In the rows, 128 means zero.
Each path below is one point turned by a fixed rotation once a step. After each direction that follows a path, write how fast that rotation turns it, in degrees each step (0 if it stays still).
Each turn is a multiple of 5 degrees from 10 to 175, or 0.
Each row of a path follows its step; steps can be skipped.

step 1: [132 128 126 137 124 120 129 119 135 119 126 134 117 129 135 129 121 126
 125 113 124 122 135 117 127 125 124 134 128 134 134 131 140 130 132 120
 130 125 133 122 132 128 133 132 127 123 132 127 131 134 132 134 134 127
 124 132 130 133 127 135 135 131 131 124 127 130 132 121 116 130 126 127
 136 131 134 133 129 129]
step 10: [125 128 129 136 118 121 130 117 136 121 125 123 129 132 130 121 121 124
 122 118 129 120 127 128 117 127 126 133 119 128 130 131 131 132 130 125
 124 126 126 126 139 123 128 132 132 126 131 130 134 127 127 136 140 128
 128 131 132 128 133 127 129 134 134 123 117 126 128 118 118 134 135 119
 134 138 125 129 135 125]
step 13: [130 131 123 131 123 130 134 123 144 120 131 131 128 125 138 125 130 123
 123 117 128 127 125 119 127 134 135 135 119 128 131 137 125 126 131 120
 127 133 130 127 127 131 130 136 131 121 141 133 130 126 127 137 130 132
 128 133 126 127 132 128 130 128 139 118 130 129 129 129 119 122 124 121
 130 131 129 138 134 117]
step 17: [136 130 122 130 130 128 127 118 134 127 126 132 130 126 134 133 125 128
 130 113 129 129 138 128 125 124 130 128 133 125 137 123 119 132 130 128
 124 136 130 127 130 141 130 135 133 131 123 134 126 125 128 132 131 128
 119 129 121 122 138 133 132 130 117 132 117 132 134 123 117 128 138 127
 130 125 121 124 121 133]
step 20: [130 128 121 132 122 127 116 117 137 119 137 134 121 130 132 128 120 127
 126 121 126 131 130 135 126 124 130 131 129 125 130 135 127 128 131 124
 130 130 133 125 134 138 132 136 137 129 118 119 122 131 121 133 128 124
 140 131 127 124 139 134 131 130 125 129 119 124 130 121 127 125 131 126
 125 131 119 135 124 133]
step 21: [127 128 131 139 133 140 121 136 136 123 128 130 131 129 132 125 132 126
 126 128 129 124 117 126 122 128 136 131 130 122 131 132 135 139 134 121
 127 130 134 125 132 134 139 128 133 134 136 125 121 126 123 130 126 120
 131 133 115 129 135 128 130 136 140 135 120 134 126 124 125 123 134 125
 134 132 127 136 130 125]
step 25: [136 135 124 127 120 119 126 123 143 128 140 130 120 131 124 125 132 128
 130 114 125 131 135 118 125 124 134 127 124 125 130 135 129 131 129 119
 129 129 134 126 137 128 127 131 130 124 121 138 126 131 126 129 130 125
 122 128 122 126 131 127 122 130 125 122 128 132 126 122 113 130 129 126
 127 137 126 136 133 123]
step 28: [131 141 127 125 115 122 127 120 142 125 128 130 131 127 138 125 125 129
 122 125 124 124 123 123 121 123 130 136 123 130 128 136 130 133 129 128
 127 141 129 123 142 125 126 136 128 129 128 124 123 128 122 133 141 124
 128 133 125 130 126 128 120 128 132 130 124 128 124 127 118 135 126 119
 125 129 124 125 129 126]
step 32: [137 135 130 141 137 130 129 122 126 118 129 138 126 126 136 129 112 121
 123 111 132 121 136 128 127 127 124 133 130 128 137 137 127 132 133 123
 133 127 129 127 135 136 129 131 132 128 133 131 137 131 130 134 127 126
 134 128 127 128 132 131 126 134 122 129 126 128 132 119 129 125 129 126
 127 128 129 136 123 129]
Speeds:
[125 128 130 128 127 132 126 128 128 127 127 126 129 127 129 126 129 127
 128 127 130 129 127 129 126 129 128 129 127 129 129 129 128 128 127 130
 129 128 126 128 129 127 127 125 127 128 130 128 129 128 126 128 126 129
 129 129 128 128 131 128 129 129 128 126 128 127 127 127 127 126 127 125
 128 129 129 127 128 127]
135
[129 126 129 125 127 127 128 127 129 128 126 127 126 127 128 130 128 129
 128 127 128 130 127 128 129 127 129 128 127 130 129 127 128 127 129 129
 126 126 129 128 128 130 129 128 126 129 130 131 129 128 127 128 126 127
 128 128 128 131 128 128 129 127 126 127 129 128 130 128 126 127 126 128
 127 129 128 130 128 128]
60
[127 128 130 128 130 128 127 128 129 127 129 128 128 126 129 127 128 128
 129 128 129 128 128 130 128 125 127 129 130 128 129 127 130 126 128 128
 127 127 130 127 130 128 128 128 127 126 131 128 128 127 131 128 127 127
 127 128 127 129 127 129 128 128 128 130 126 128 128 127 126 131 130 128
 128 126 131 129 127 129]
70
[127 127 127 129 130 130 128 129 127 124 129 128 130 128 127 131 126 128
 128 128 126 127 128 125 128 128 127 129 128 131 127 129 126 127 129 127
 128 128 128 129 127 125 128 128 127 130 128 128 127 127 129 126 126 127
 128 128 127 127 126 128 129 128 127 129 129 130 128 128 126 127 128 128
 129 129 129 127 128 129]
140
